In the data rows, the value 128 means zero.
Here is a table of points, one per row:
[146 134  98 195 106 189 206 131 169 139 128 226  84  64  79 107  67  45
 155 178 125 212  60  70 158 138  49 138 109 105 121 164  83 153 122  96
   0 238 146 185  61 196  54 125  49 121  25 119 206]
[110 189 114 102 210 223 101 149  81 191   6 122 170 240  83 145 173 165
 139  66 188 195 176 131 141  81 191 139 158 151 109 198 124 103 119 116
  97  72 123 159  99 144 132 164 169 102 112 103 133]
[152 141  79 145 112 144  75 135  90 165 145  79 107 154 146 151 164 167
 197 133 107 102 151  87 139 143 114 134 132 126 114 151 179 136  60  80
 131 132 116  89 175 149 134 201 121  89 134 129 115]
[ 72 197 122 104 124 157 131 100 169 177  55 201 154 128  55 136  95  73
 146 207  93  92  81  85 144  78  91  72 106 169 178 116 137 130 159 216
 106 148 190  43 117  88  27  84  52 198 122 123 105]
[162 141 101 173 115 130 207 109 140 117 107 194  77  99  74 113  82 106
 110 122 104 149  76 107 128 157  68 169 117  82 111 105 107 162  93 161
  43 205 135 209  55 178 141 124 111 109  58  76 180]
[105  99 164 113 136 131 137 134  79 176 179 145 106 128 194 133 151 138
 136 123 192 146 144 185 115 110 194 130 163 174  68 106 148 148 132 148
 128  82 195 115 184 100 126  43  80 155 169 136 113]
[151 163 101 153  78 132  65 185  93  99 173 100 128 109 191 154 162 157
 172 110  87 104 147  94 162 144  92 114 122 140  85 144 145 149 104  81
 156 170 164 188 172 133 159 175 116  73  92 173 147]
[ 94  91 174  80 116 155 155 147 100 146 177 112 149 147 174 127 164 133
 135 130 175 144 150 177 106 102 162 134 161 177 108 127 159 128 133 134
 140  68 172 136 163 108 130  51  67 172 149 141 113]
[ 65 114 141   5 182  82 143   0 226  46 131  75 137 154 255  93  66  94
 210 158 155  99  75 133  63  66 190  54  49  42 173 144  69 176 117 162
 159 162 255  63  64  80   0  92 105 191 166 218 193]
[113 157 120 103 160 185 126 122 186 131  90  65 130 170 147 129 125 122
 138 142 194 174 178 116 138 162 168  66 119 158 186 185  93  69  51  82
 132 136 124  73  88 198  73 186 134 151 158 119 153]
[162 119 101  95  87 148  90 113  57 177 167  74 159 157 124 152 190 125
  58 182  99  80 118 165 142 119  76  93 108 130 126 130 113 164 158 165
 199 163 150 173 174  88  83 194  88 172 134  96 167]
[124  50  60  68 151 119 144  57 220 128 142 174  43 164 130 161 150 144
  90 154  52 124 177 169  90 152  96  44 174  93 110  89  93 142 109 136
  96 186 186 117   0 247 255 147 255  72  18  94 115]
[153  49 237 137 155 137 114 128  87 112  37 212 232 185 133  49 144  72
  35  66 115 138 132 101 206 103 153 226 161  62 111  88 125 136 187 158
 119  93  55   3 123 132 237 140 253 140 147 109  43]
[126 136 163 114 173 167 122 133 174 128 171  97 107  89 123 143  86 103
 107 148 204 160 136 108 137 173 108  90  88 127 177 145 103  81  81 124
 160 125 125 114 115 139 154 114 126 147 180  92 125]
[128  78 124 147 147   0  95  75 106  44 223 146 176  84 102 152  81 135
  40 117 150 161 136 188 101  75 196 119 171 195 122  92  69  69 218  89
 121  36  27 212 128  70  97 109 126 201  84 153 144]
[ 91  90 156 116 130 140 142 133  89 179 175 129  93 131 186 130 155 138
 143 128 180 137 158 201 117 110 183 131 168 186  80 120 152 144 143 142
 132  83 186 119 164 111 127  38  78 153 177 143 108]
[172 140 137 189 104 170 169 115 113 177  40 188 126 100  50  76  38  78
 108 157 111 111 150 152 156 150 155 180  87 126 165 143 120 148  61 145
  86 152  99 137 160 191  61 116  60 134  96  63  92]
[157 154 110 147 123 118  64 141  78 136 171  94 105  89 182 169 157 159
 171 144 105  73 123 113 135 152 123 162 102 147  98 152 161 161 112  66
 155 146 143 196 148 105 164 184 117  53 111 153 103]
[183 146 114  60 185  95 141 101 214  88 136 153  44  67 129 143  97 127
  38 138  92  97 122 130  54 149 165 102  96  81 196  73  80 125  80 170
 169 124 136 103 111 201 154 127 141  96  89  58 103]
[181 137 100 110 115 127 171  85 183 137  49 180 111 106  58 130 118 139
  75 148 126 123 107 108 118 186 168 102 132 116 174  80 144 113  79 162
 129 141 123 118 106 170 195 128 162 133  51  48 146]
[130 187  69 162 123 104 133 171 124 133  79 119 108  92  85 114 125 105
 109  70  85 101  66  96  81 116 109 180 117 134 131 160 133 145 116 134
  59  81  75  74 172  58 147 122  65 101 139 116 133]
[142 108 125 124  94 100  68 159 118 138  89  94 154 117 151 119 138 154
 151 126 110  90 150 180 140 110 210 109 123 163 115 162 135 125 165  91
 181 103 119 178 190  88 131 134 142  74 119 214 121]
[162 148 102 169 116 165 203 153 109 156  41 195  97 111  63  76  44  57
 167 140  79 167 138 139 141 109  70 209  90 155 136 182 105 152  99 121
  45 178 144 209  87 216   0 118   0  86  81  93 139]
[153 166  81 139 112 139 108 153 115 125 149  90 107 128 177 160 166 140
 186 127 132 109 167  86 116 184 125 119 117 141 138 141 164 148  79  46
 158 145 145  73 169 142 115 201 131 111 137 129 100]
[103  93 177 105 133 158 133 138 100 166 191 134 127 134 169 131 155 144
 135 142 181 153 126 164 122  86 181 129 162 145  87 122 142 134 140 147
 121  87 159 139 181 117 121  57  81 158 137 151 126]
[112  96 192 131 142  72 139 125 189  62 213 143 112  46 111 125  69  61
 102 126 171 102  65 134  91 165 108  83 109  62 197  66 107 111 155 117
 145 133  70 109 139  49 155 104 164 140 205 188 120]
[ 82 156  93 133  99 135 107  96 131 120 122 102 139 104 151 150 154 180
 157 133  84 111 169 139 164  69 151 100  80 133 115 148 121 168 194 134
 219 122 193 170 172 114 115  81 132 173  97 118 127]
[119 106 152 149 104  78 202 174 169  77 109 133 192 146  99 128  77 215
  37 103 145 117   6 120  74 187 138 130 126  65 162  52 167  62 173 219
 139  78  75 111 141  56 148  97 255 131 173 194 106]
[ 91  94 142  63 148  48 154  58  97 169  53 135 202 192  56 105 206 107
  82 117 100 158 128 194 104  85 102 110 130 135 119  99 106 108 211 160
 158  81 106 128  80  62  64 166 143 157 197  47 181]
[175 139 190 210 133 191  52 165  30 164  87 133 170 155 147  65 149 127
 128 118  60  65 195  98 197 132 106 255 132 108  73 178 169 182 134 139
 118 130  56  64 173 165 185 146 126  83 127  72  27]
[ 98 127 178 113 126 126 154 137  98 148 163 140 118 123 196 134 173 132
 127 127 196 147 137 166 128 115 205 131 170 189  88 100 139 138 140 135
 130 101 181 116 169 112 119  67  87 173 162 138 121]
[104 133 244 131 158 144 103 108 147 103 204 115 151  18  92 164  67 111
  23 171 186  77  43 155 153 136 146 129  64 112 191 114  96  93 125 152
 163 110  74 255 117  57 233  94 130 135 143 136 101]
[137 146  44 195  78  60 198 230 142 135 151  67  89 149 144 188 158 251
 139 127  55 113 125  65 125 176  38 220  73 157  12 134 160 145 156 148
 122 162 152 168  62 158 216 180 246  85 100 116  28]
[125  99  42 136 158  83 170  98 120  24 159 129 117 170 117 121 119 173
  56  73  88 214  75 134  68  95  33 156 246 125 127 126  94  83 255 174
  66 113  86 134   7 132 117  70 163 141  85 128 246]
[149 145 211 202 134 184 230 149  91 108 130 211 140 100  88  87  81  79
  97 165  93 185 124 121 153 118  47 248 143  57 124 137  71 173 174 141
  56 241 109 172  72 231 118  90 159 103  68  44  90]
[136 129  85 157 101 182  92 173 127 141  97 176 158 138 160 113 154 101
 204 152  88 149 126  77 141 171  55 145 157 182  76 203 174 139 166  63
  55 163 165 118  58 122 122 145  84  62  44 182 160]
[109 134  98 118  92 155  94  98 102 167 133  79 145 113 140 152 170 169
 124 172  83  86 146 158 161  83 133 102  75 129 122 159 125 173 188 147
 229 133 182 174 187  99 109 114 114 162 113 107 129]
[122  85 119  88 140  93 118 109 132 138  77 104 162 215 106  90 134 122
 185 100 137 161 119 126 100  93 150  95 181  95 140 135 137  86  96 112
  82 100  78  34 133 119  82 170 157 106 173 176 171]
[116 136 160 126 177 184 101 122 187 134 182  97  86 110 106 142  91 118
 116 148 192 128 140 110 142 155 124  90  90 105 174 135 111  90  71 138
 143 125  90 140 111 159 134 138 116 155 168 121 126]
[151 134  95 152 112 138  72 134 100 155 177  82  96 121 145 155 148 159
 183 144 108  88 135  89 141 151 102 132 118 117 122 141 174 137  67  87
 141 138 110 107 176 136 150 186 117  90 141 134 109]
[156 174 100 153 111 136 112 157  97 135 143 107 110 109 133 167 170 146
 170 123 128 108 146  73 139 171 107 144 123 135 135 123 175 145 100  71
 162 143 123  99 180 125 170 180 148 108 137 102  90]
[ 87 118 112  91 162  18 132  44 163  48 139 130 129 146 150 117 112 122
 157  95 122 149 151 143 104  79 140 101 130 142 116  95  87 118 169 134
 133 111 143 138  51 112  53 117 123 184 143 139 182]
[ 99 106 146 122 125 168 135 151 121 161 202 120  79 155 137 127 145 132
 155 103 176 146 177 127 138 129  97 109 161 144 102  92 170 119  77 177
 131  92 152  70 172 151 148  60  69 191 198 104 122]
[152 167  90 164  69 132  98 190 132 111 139 102  99 107 142 147 161 145
 173 103 110  98 191  92 163 176 111  97 122 150 129 113 163 139 105  89
 192 156 134 109 201 148 158 162 138 123 137 140 110]
[118 121 163 121 141  87 152 133 145  97 119 149 145 123  76 120 119  90
 128  92 163 140  91 117 105 131 127 107 155  82 173  80 129 106 153 119
 122 116  68  81 145  70 156 127 189 133 185 152 128]
[115 166 164  82 159 125 117 110 142 115  59  85 167 147 148 138 127 126
  96 119 189 103 157 173 128 154 224 116  98 202 166 151 111  93  77 103
 157  92 133 195  79 116 122 169 122 136 148 134 117]
[119  76 142 118  98  79 103 143 169 109 108 113 139 161  86  79 107 115
 160  90 118 134 131 139 141 100 127  63 166  95 141 101 126  79 123 155
 127 118  67  82 163 116 125 121 154 122 182 203 178]
[132 129 112 133 127 122 107 130 110 142 122 111 128 159 108 133 147 137
 171 108 129 122 125 104 123 127 125 120 151 102 136 122 158 120  97 102
 116 119  89  81 160 117 137 172 153 107 156 144 126]
[132 129 126 129  92 122  90 175 112  99 135 112 166 122 164 130 143 137
 150 108 112 131 126 134 136 115 140  96 140 126 113 150 121 128 150  84
 146 137 137 163 174 101 137 143 147  83 106 203 152]
There is one direction along which these points spread out most. Take the direction at right angles to it along which they spread out most. Go by this last direction. How many in every 100 of the points above lie lower along it than each point below? Round to a whole number. More than half of the points above lie lower than the first one.
[ 94  91 174  80 116 155 155 147 100 146 177 112 149 147 174 127 164 133
 135 130 175 144 150 177 106 102 162 134 161 177 108 127 159 128 133 134
 140  68 172 136 163 108 130  51  67 172 149 141 113] 37
[126 136 163 114 173 167 122 133 174 128 171  97 107  89 123 143  86 103
 107 148 204 160 136 108 137 173 108  90  88 127 177 145 103  81  81 124
 160 125 125 114 115 139 154 114 126 147 180  92 125] 57
[ 65 114 141   5 182  82 143   0 226  46 131  75 137 154 255  93  66  94
 210 158 155  99  75 133  63  66 190  54  49  42 173 144  69 176 117 162
 159 162 255  63  64  80   0  92 105 191 166 218 193] 90
[ 87 118 112  91 162  18 132  44 163  48 139 130 129 146 150 117 112 122
 157  95 122 149 151 143 104  79 140 101 130 142 116  95  87 118 169 134
 133 111 143 138  51 112  53 117 123 184 143 139 182] 84
[142 108 125 124  94 100  68 159 118 138  89  94 154 117 151 119 138 154
 151 126 110  90 150 180 140 110 210 109 123 163 115 162 135 125 165  91
 181 103 119 178 190  88 131 134 142  74 119 214 121] 16
[105  99 164 113 136 131 137 134  79 176 179 145 106 128 194 133 151 138
 136 123 192 146 144 185 115 110 194 130 163 174  68 106 148 148 132 148
 128  82 195 115 184 100 126  43  80 155 169 136 113] 31
[156 174 100 153 111 136 112 157  97 135 143 107 110 109 133 167 170 146
 170 123 128 108 146  73 139 171 107 144 123 135 135 123 175 145 100  71
 162 143 123  99 180 125 170 180 148 108 137 102  90] 14
[181 137 100 110 115 127 171  85 183 137  49 180 111 106  58 130 118 139
  75 148 126 123 107 108 118 186 168 102 132 116 174  80 144 113  79 162
 129 141 123 118 106 170 195 128 162 133  51  48 146] 76
[137 146  44 195  78  60 198 230 142 135 151  67  89 149 144 188 158 251
 139 127  55 113 125  65 125 176  38 220  73 157  12 134 160 145 156 148
 122 162 152 168  62 158 216 180 246  85 100 116  28] 18
[183 146 114  60 185  95 141 101 214  88 136 153  44  67 129 143  97 127
  38 138  92  97 122 130  54 149 165 102  96  81 196  73  80 125  80 170
 169 124 136 103 111 201 154 127 141  96  89  58 103] 86
[109 134  98 118  92 155  94  98 102 167 133  79 145 113 140 152 170 169
 124 172  83  86 146 158 161  83 133 102  75 129 122 159 125 173 188 147
 229 133 182 174 187  99 109 114 114 162 113 107 129] 20
[ 72 197 122 104 124 157 131 100 169 177  55 201 154 128  55 136  95  73
 146 207  93  92  81  85 144  78  91  72 106 169 178 116 137 130 159 216
 106 148 190  43 117  88  27  84  52 198 122 123 105] 73
[162 119 101  95  87 148  90 113  57 177 167  74 159 157 124 152 190 125
  58 182  99  80 118 165 142 119  76  93 108 130 126 130 113 164 158 165
 199 163 150 173 174  88  83 194  88 172 134  96 167] 29
